Each path below is one point turned by a fixed rotation once a step. After each direction that follows a path, write how fast that rotation turns it, in degrees each step (0 if it stays still).
Each turn is a multiple of 5 degrees from 10 to 175, or 0.
Each row of a path follows its step; steps can be skipped.
Path 1:
step 2: [-14.7  -1.6  -0.1   3.1  10.4 -21.3   4.8  17.1   6.7 -11.6  -0.3  -2.5
  22.4   2.8  21.6  -4.6   1.6   6.1 -11.1   8.0   9.4 -25.0   8.3   4.3
  24.7 -48.6  -8.6   4.3   0.1  -4.8  -6.0  -9.7  -9.4  11.5  -3.3 -19.5
  -0.7  14.7  13.0  -2.0  -1.7 -10.0   3.2  -4.3 -24.3  -6.8  -9.1]
step 4: [ -5.6  14.4 -32.6  -5.4  -8.2   1.3   5.0   4.4  -2.6   2.4  -6.1  -7.2
 -13.8  -3.5  14.1   7.7   6.8  18.3 -21.2  21.3  -4.2  -1.3   7.4 -10.3
  17.8 -11.6 -14.1  12.4   4.7  32.2  15.8  -7.0 -11.8 -15.4  -0.4  10.2
 -11.4  -0.2  16.2  -0.5 -35.1  -1.5  10.3  -7.3 -17.6  13.4   9.3]
step 5: [ -2.3   1.6 -19.1  11.9  -1.3 -10.1   3.7  21.8   6.1  -7.7  -5.1 -24.9
  30.7   9.7  15.0   2.2  -3.0   6.0  -6.4   5.3 -13.8  -3.4  -2.7  13.9
  10.0 -26.2  -6.1 -10.3  22.7  13.9  -4.9   4.9  -9.9 -14.6  28.9  10.9
   6.0  11.2  -0.5  -5.1  28.3  -3.2   7.9   7.1  13.9 -15.9 -15.3]
step 9: [ -3.9  20.3  -3.2   4.7  -2.1 -24.2   9.4 -16.2 -17.3  -0.3 -20.1 -10.4
   4.8  13.9  22.5   2.6  -0.1   8.3   5.9  -2.4 -18.2   6.1 -14.3 -24.6
  -3.1  -2.6  -3.6   0.4   8.4   1.9  -3.0  14.2  19.5  10.2  -0.9   4.9
  11.9 -25.5   8.9  30.9  -5.3   2.0   8.0  -5.9   6.8  25.9  25.9]
step 10: [ -1.4 -28.9  11.9   2.0 -22.8   7.0  -2.1   0.3 -27.2  -1.3  15.0  -1.5
  31.9  12.0  11.7   5.8  16.3  -7.8  -2.6  -7.4  -6.4  17.7  -4.0   4.2
 -19.3  -6.3  -1.6  -3.6  12.9  10.0   7.1  -0.7  15.3   5.4  18.6  11.2
  -8.1   9.9  25.3   9.8   2.0   0.8   5.7   3.9 -27.1 -24.9  10.7]
step 13: [ 10.2 -31.7  12.4  18.8 -16.3  -3.8  15.5  -8.8 -10.3 -13.5 -18.6  -1.1
   8.2 -20.7   8.8 -10.7  -3.6   4.6   2.3   7.0  -9.7   6.2   0.4  29.9
 -16.7  13.0  -2.6   1.5   2.9  15.4  18.2  21.0  18.7  -2.3   1.6  20.2
   1.0   9.8  18.8 -16.1 -24.3  -2.7   2.8  -2.3   6.2 -14.8  -3.4]
step 18: [  3.1   0.4 -14.8   9.1  25.1 -11.6   4.8  18.8 -22.0 -13.3 -14.0 -15.9
  -3.9  14.7 -11.7  -9.8  13.8   3.8  28.0  -6.6  -5.4 -12.4  15.2   7.1
 -24.0  -5.4   4.6  18.9 -12.5   0.3  20.3  11.4  -1.4 -11.1  13.2  14.8
 -28.4 -12.5  13.8  -5.1   2.6  -1.7   4.6 -10.0 -13.8   7.7 -14.6]
step 20: [-17.2  10.5  -3.3  -8.1  -5.3  -2.6 -10.2  22.7  11.9   7.9   7.4 -18.1
  24.8  29.9  12.4 -21.6  14.4  -2.1  -6.3  -8.2   6.4 -22.0  -4.5   2.6
 -13.7 -22.2 -25.6  -8.9 -16.9  11.5  14.4   3.2  10.4  -9.2   9.0  -6.3
  -2.5   7.5   0.5 -16.7   6.0   3.7  -6.7  19.8  -8.7  -7.5 -20.1]
Speeds:
[ 4.7 -1.1 -0.1 -6.7 -3.7  0.0  4.0 -4.7  3.3 -0.9 -3.9 -0.3  9.6 -2.7
 -3.2  1.3  2.6  1.4 11.4  3.2  3.4 -5.0 -1.4  1.3 -8.0  7.4 -0.6  6.1
 -0.9 -4.7  6.0 -0.9 -5.4 -9.1  4.3 -3.1 -3.1 -4.5  2.5 -4.5 -3.4  2.3
 -1.2  2.1  6.6 -3.8 -0.4]  145
[ 1.3  0.4  5.0 -5.2  7.7 -2.6  1.4 -7.1 -3.9  4.9  8.8  0.8  3.8 -2.3
  4.2 -1.7  1.4  3.5  2.1  0.1 -3.6 -4.3 13.0 -0.8 -7.0 -5.4  8.5  0.3
  5.7 -4.3 -0.1 -2.0 -1.3  2.1 -0.6 -0.9 -3.7  6.3  1.2  6.2  7.0 -0.9
  1.9 -2.8 -1.4 -4.9 -0.6]  85
[-2.2 -4.4  1.9 -3.7 -3.8  4.8  4.5  3.5 -3.8 -3.8  4.1  6.3  1.9  2.7
 -4.4  5.9  2.7  3.5 -2.4 -2.6 -1.0  6.8  8.8  0.7  3.4 -4.1 -1.4 -8.2
 -0.8 -2.3 -4.7 -2.4 -2.8  2.4  7.6  0.8  1.9 -9.2 -1.0 -4.3  3.8  7.4
  3.6  1.3  9.9 -3.0  4.3]  155
[-1.8  5.7 -5.1  7.5  2.6  2.0  3.7  4.8 -0.3  7.7 -2.0  1.7  3.0  6.2
  0.9 -7.3  0.8 -4.0 -1.9  0.3 -0.4  0.8  8.3 -8.3  3.0  3.0  5.1 -1.6
  5.7 -0.2  5.0  2.7 -0.5 -7.8  9.6 -5.6  0.8  0.0 -4.3 -5.6 -0.8 -3.7
 -4.1  3.8 -2.9  0.8  6.8]  25
[ -2.1  -1.2  -3.6  -0.8   4.9   4.4   6.8  -5.1   2.9   0.6   9.3   0.2
   0.9   5.8   3.6   2.9   1.5  -2.4   4.1   3.7   0.2   0.0  -5.4   8.0
  -1.9  -0.3  -3.4  -0.3   0.6   3.6   5.3   9.4  -4.3   7.4  -0.4  -6.4
   4.8  -1.2 -14.1   0.7  -0.2  -3.5   2.6  -3.1   1.8   1.9   2.1]  130
[  0.3   3.2   2.8   2.9  -4.8   2.0   1.7   1.3   0.7   0.8  -4.1   0.0
  -4.3   1.2   7.5  -6.0  -5.6   4.9  -1.8  -6.8   0.6  -3.7  -3.2   6.4
  -4.4  -0.1   3.2   1.8  10.9  -0.9   1.4   3.9   0.5  -2.2  -5.5   5.9
  -2.9 -10.4  -5.5   0.4  10.2   3.1  -0.2   7.8   4.6   0.2  -1.9]  175
[  6.0   1.8  -2.2  -8.6   0.8  -1.8   3.2  -1.1  -0.8   5.1   2.3   1.5
  -4.8  -4.0   1.3  -3.4  -6.4   6.0  -6.8   2.8  -0.8   3.7  -0.3   8.5
   4.0  -0.6   0.1   0.6   3.9   5.6  -1.5   0.9   4.1 -10.4   3.0  -3.5
   9.0   6.4   0.9  -7.4  -4.1   1.1   4.7  -1.8   3.6  -3.2  -7.0]  40
